In the rows, zero is written as 128.
One turn sends every row of this set to another row. A few are shown first. Where does it send the rows asked after them?
Mitor: [118 148 122 105 133 129 164 139  69 101 117 121 161 113  91 122  94 100
 127 123 128 112 122 111 128  65 128 126 154 149  95 127 128 133 105]
seved: [111 133 145 110 151 104 118 160  94 108 102  97 125 145  98 101 156 109
 131 147 136 153 138 116 127  90 119 141 132 139 117 109 125 124 149]
nudag: [116 108 147 119 135 122 103 129  46 111 110 130 165 118  97 114 122 110
 166 139  96 124 112 104 112 124 132 126 148 143 135 141 127 139 127]
sug: [143 151 149 135 124 142 125 153  84  84 144 113 142 105 107  87 103 112
 142 146 154 142 126 105 129 103 149 151 125 142 126 133 152 146 137]
gotip: [ 97 151 124 116 123 126  92 144  71 110  94  86 146 114 116 113 121 137
 132 160 118 133 164 107 126 116 100 138 146 155  98 124 124 134 129]
Dep: [135 134  83  93 126 124 156 131 101 101  69 127 154 115 130 123 138 112
 156 140 133 138 118 110 125 124 128 121 155 140 111 125 113 134 141]
Tonas: [118 142 124 118 107 106 124 128  87 131 110 152 110 117 114 101 143 105
 171 120 127 133 159 115 118 102 138 155 153 153 123 134 100 144 110]
kuz: [108 157 149 101 134 132  79 129  79 105 106 130 139 125 130 116  89 115
 169 131 127 132 121 115 117 138 129 126 152 146 110 134 120 143 150]
Sipig: [125 161 119 109  98 130 118 156  91 122  96 101 156  91 122  89 141  97
 106 125 168 131 124  81 120 145 127 113 155 152 118 136 119 134 113]
kuf: [120 125 115  92 122 123 131 165 124  93 137 127 154 121 149 121 147 107
 134 133 140 137 126 119 132  89 133 148 162 139 129 108  99 136 148]
vige: [116 131 182 101 122 125 100 139  89 103 141 115 141 101 132 112 147 101
 149 126 132 155 184 116 126 109 141 126 148 148 114 141 119 133 103]
vas: [121 119 145 134 121 150 129 135  78 103 122 126 174 103 137 123  82 109
 149 131 132 143 146 118 139 143 146 140 175 136 131 111 113 119 136]
sika: [128 149 148 147 132 153 134 155  82 100 123 130 161 105 129 107 101 116
 116 143 156 150 160 123 116 134 135 113 130 164 145 127 141 134 138]
bak: [120 140 121  80 117 112 107 148  88  78 120 140 143 131 119 122 108  83
 144  98 113 143 146 129 113 115 154 125 145 109  90 118 117 119 133]
lut: [146 131 131 111 123 122 153 146  77 114 115 144 154 123 121 115 139 128
 148 122 122 113 116 115  74 121 113  96 162 164 128 134 120 137 137]
Zale: [112 138 117  95 126 104 139 141  77 123 105 111 150 126 115 132 163  99
 142  93 105 138 157  86 101 134 155 115 150 143 115 136 139 110 106]
Lag: [ 96 152 113  98 103 120 105 140  85 135 100 128 138 112 122 104 119  92
 139 117 139 134 156  78 139 142 151 143 158 132 115 135 102 135  93]
dit: [113 161 122 101 137 129 121 141  86 103 118 126 181 110 127 109 158 102
 125 130 138 148 198 105 122 114 147 122 152 145 135 129 116 132  86]
Kosa: [133 124 129 104 130 139 142 140  89 127 134 131 116 104 130 124 162  87
 144 106 144 152 151  95 109 124 158 125 142 149 151 134 131 102 126]
rimag: [112 160 121  99 142 149 146 165  75  83 113 129 156 118  82 121  95  79
 131 120 129 116 143 102 143  91 131 126 147 151 128 132 125  95 140]
Bis: [112 171 131 127 114  95 116 153  98  94  89  92 165 117 131 119 139 106
 137 110 119 140 152  95 110 141 139 126 127 145  94 141 138 118 144]
Lezom: [ 92 161 130 110 126 133 151 163  94  95 110 112 115 106 101 123 111  86
 121 142 146 167 157  97 138 118 135 103 138 147 121 109 105 137 114]
sedot: [122 144 110  99 123 128 117 145  81 102 148 130 135 114  95 118 144 106
  98 134 105 107 141 109  93  92 124 120 152 148 139 125 124 139  95]
zup: [166 141 147 116 105 151 157 157  70  95 139 127 155 126 101 108 143 107
 141 133 137 140 131 114  87 103 126 133 164 158 107 120 110 133 151]
Duzo: [107 104 150 116 108 127 120 161  72  96 132 129 134 107 103 118 158 108
  91 124 139 130 115 110 141 122 129 155 146 147 110 121 117 135 135]
Tid: [126 120 127 100 115 145 126 167  70 108 125 120 184  95 138 105 141 102
  98 131 126 117 144 119 128 138 131 114 123 131 122 144 140 108 137]
Rava: [128 184  96 102 128 128 104 121  81  99 105 126 182 114 141 113 170 109
 122 127 138 125 143 111  98 115 135 137 149 149 114 133 110 145 131]
zuko: [117 145 133  86 132 143 123 142  66  78 135 117 162 131 105 130  87 102
 127 132 125 126 141  77 117  77 122 124 149 135  99 141 100 106 126]
teboz: [110 139 134 121 145 137 164 152  70 122 121 120 171 122 124 107 126 123
 168 146 134 136 143 113 104 114  99 112 147 141 163 115 115 120 120]
zote: [120 178 160  95 135 131 125 157  83 100 135 124 126 109 113 127 126 104
 179 141 125 116 105 108 116 118 122 149 154 144 107 130 122 129 159]

Mitor moves to zuko
gotip moves to Tid
vige moves to Kosa
And these:
lut moves to kuz
zup moves to zote
Bis moves to Sipig
seved moves to Duzo
Zale moves to Lag
Lezom moves to sedot
vas moves to teboz

One turn sends every row of this set to another row. A few are shown first. Where does it send the rows asked after them?
nak: [129 130 130 120 129 100 157  99 147 139 136 127 129 103 115 129 123 106
 167 153 121 148 104 131 139 138]
tus: [149 144 164 142 136 145 147 142 115 156 110 107 135 118 142 166 120 129
 152 135 151 127 110 134 104 123]
bero: [125 132 160 145 135 105 142 141 110 174 120 114 151 134 118 158 120 114
 152 138 165 123 105 133 136 112]
dube: [124  99 138 166 142 145 143 131 141 137 135 143 117 104 108 166 127 122
 152 140 124 107 106 132 120 101]
tive: [136 127 123 119 127 116 170 105 155 114 152 102 115 137 125 162 128 136
 125  98 136 105 106 130 139 133]
mab: [123 127 155 138 133 107 143 145 114 172 130 110 150 131 120 153 125 116
 151 131 164 135  93 135 144 111]
likuf: [141 124 126 111 124  98 158 110 144 132 134 134 119 115 116 142 123 107
 170 154 120 146 107 138 148 140]
kib: [119 133 133 127 137 101 160  91 148 152 144 133 125 101 117 128 108 111
 167 145 129 147 100 132 130 134]
feb: [105 117 138 140 125  83 161  86 128 110 125 115 118 102 123 144 135 123
 136 136 161 129 122 123 161 105]
gek: [138 112 149 108 131 115 148 127 149 177 119 122 118 150 106 156 137 132
 173 120 146 144 130 139 118 122]
Mim: [126 106 148  95 118 135 136 121 143 163 134 115 112 135 114 145 143 138
 161 128 151 117 127 153  97 118]
noguf: [119  97 153 116 122 129 168 124 144 109 104 137  99  95 132 127 108 143
 131 131 130  78 125 144 130 123]
vesif: [124 109 135 133 106 135 143 123 111 146  95 133 127 129 115 137 117 144
 155 109 158 102  97 174 126  94]
libad: [132 138 136 140 142  99 139  93 130 146 134 116 130 120  89 139 131 122
 131 125 126 138 142 100 117 114]
Gutes: [132 112 139  96 134 120 144 121 143 171 127 117 108 146 101 153 142 134
 169 122 145 129 133 137 105 119]
vevu: [140 126 140 126 129 115 167  90 149 101 139 124 106 127 135 157 112 122
 128 102 122 117 113 129 129 156]
dosor: [135 118 143 154 154 135 164 105 115 119 113 141  84 129 151 136 113 108
 122 107 162 123 107 130 124 107]
Zafet: [102 103 158 121 138 113 131 135  97 166 101 133 112 144 135 130 131 136
 126 118 151 103 111 131 110 145]
bazom: [142 105 148 146 139 125 137 120 114 111  96 143  89 113 140 132 110 122
 110 116 177 107 105 140 124 123]
Sepob: [113 125 150 129 144 105 159 106 155 154 131 103 110 100 119 156  87 132
 127 121 166 114  96 128  98 110]
desu: [144 106 148 117 132 106 163 127 150 180 113 123 118 144 103 154 138 137
 162 110 156 149 120 131 128 124]
zisim: [105 118 144 145 105 129 159 100 111 147 105 140 142 112 120 121 119 137
 150  94 151 105 111 166 124 104]
butuk: [136 123 142 132 130 111 159  85 140 103 127 123 103 109 129 147 110 118
 131  99 123 127 126 131 112 163]
rizo: [116 144 129 129 105 106 144 134 154 133  93 112 129  99 130 142 136 137
 151 103 170 110 126 134 124 148]
git: [136 104 132 124 106 127 145 134 120 148  81 137 122 129 114 147 121 150
 143 125 156 100  99 167 134  93]
tas: [139 110 141 141 134 128 122 127 128 109  94 137  94  98 136 133 119 127
 114 118 177 106 104 139 119 131]
Suze: [116 107 158 117 132 122 170 129 145 123  90 139  95  95 135 126 100 145
 133 126 133  83 123 136 139 120]
tofi: [128 113 152 138 140 107 176 139 148 129  95 146  95 105 123 137  81 132
 147 122 132 103 122 125 155 121]
bugob: [136 134 158 140 136 116 147 152 107 170 122 107 151 128 129 155 127 116
 155 141 159 129 107 128 130 123]
Solef: [136 111 120 134 148 142 146 116 121 141 126 147 135 135 130 127  87 153
 133 122 120 128 140 148 142 137]
sogo: [ 95 105 146 121 137 118 138 140 104 169 109 141 111 147 127 140 134 145
 128 114 152  95 105 136 112 130]
met: [134 115 138 128 105 137 151 136 110 144  88 131 118 126 113 141 121 149
 146 118 160 102  92 168 141  96]
toriz: [156 112 151 141 113 108 170 101 122 148  96 132 145 127 123 133 140 156
 124 114 140 129  97 112 147 141]
vuv: [120 107 154 110 126 140 161 122 140 116 106 141  93  94 138 134 112 148
 132 132 136  75 119 137 130 132]
ton: [118 120 130 137 131 120 173  81 124  92 116 116 110  96 144 148 124 138
 132 142 148 132 128 125 141 112]
tata: [105 123 137 131 125 109 174  85 128 100 115 122 112  92 140 139 132 127
 133 143 154 129 124 126 151 104]
Mar: [106 106 165 118 138 106 138 124  97 151  84 147 108 128 134 130 118 141
 134 111 142 110 118 133 101 152]
Muluk: [137 111 149 153 147 131 142 109 109 110  96 141  88 125 144 137 112 120
 118 116 171 119 102 144 119 108]
nas: [137 117 140 131 132 102 115 107 128 145 121 118 144 116  84 135 123 131
 118 140 122 118 132 108 118 130]
vekid: [150 126 119 109 132 110 153 127 136 136 117 127 123 125 109 147 128 117
 163 167 124 142 101 135 152 134]
doli: [137 131 144 121 130 111 158  91 147  98 128 122 105 115 132 150 106 123
 139 100 119 121 120 117 117 157]
mel: [100  94 135 133 134 124 137 142 111 162 114 143 116 148 124 148 141 149
 128 125 146  91  99 128 120 124]
Gise: [129 142 136 150 154 105 155  96 127 149 134 116 131 132 107 134 124 119
 143 125 131 146 140  97 119 114]
silu: [135 140 138 142 151 106 147  94 127 154 139 112 133 127 108 138 132 115
 133 114 121 144 141 107 121 115]
Zufu: [120 120 126 136 132 131 171  81 126 101 111 123 120  98 154 144 119 145
 134 139 143 138 142 133 133 124]

tus moves to tive
Mim moves to feb
And these:
mab moves to butuk
bazom moves to gek
mel moves to kib
likuf moves to Muluk
noguf moves to bero
libad moves to Suze
Solef moves to dube

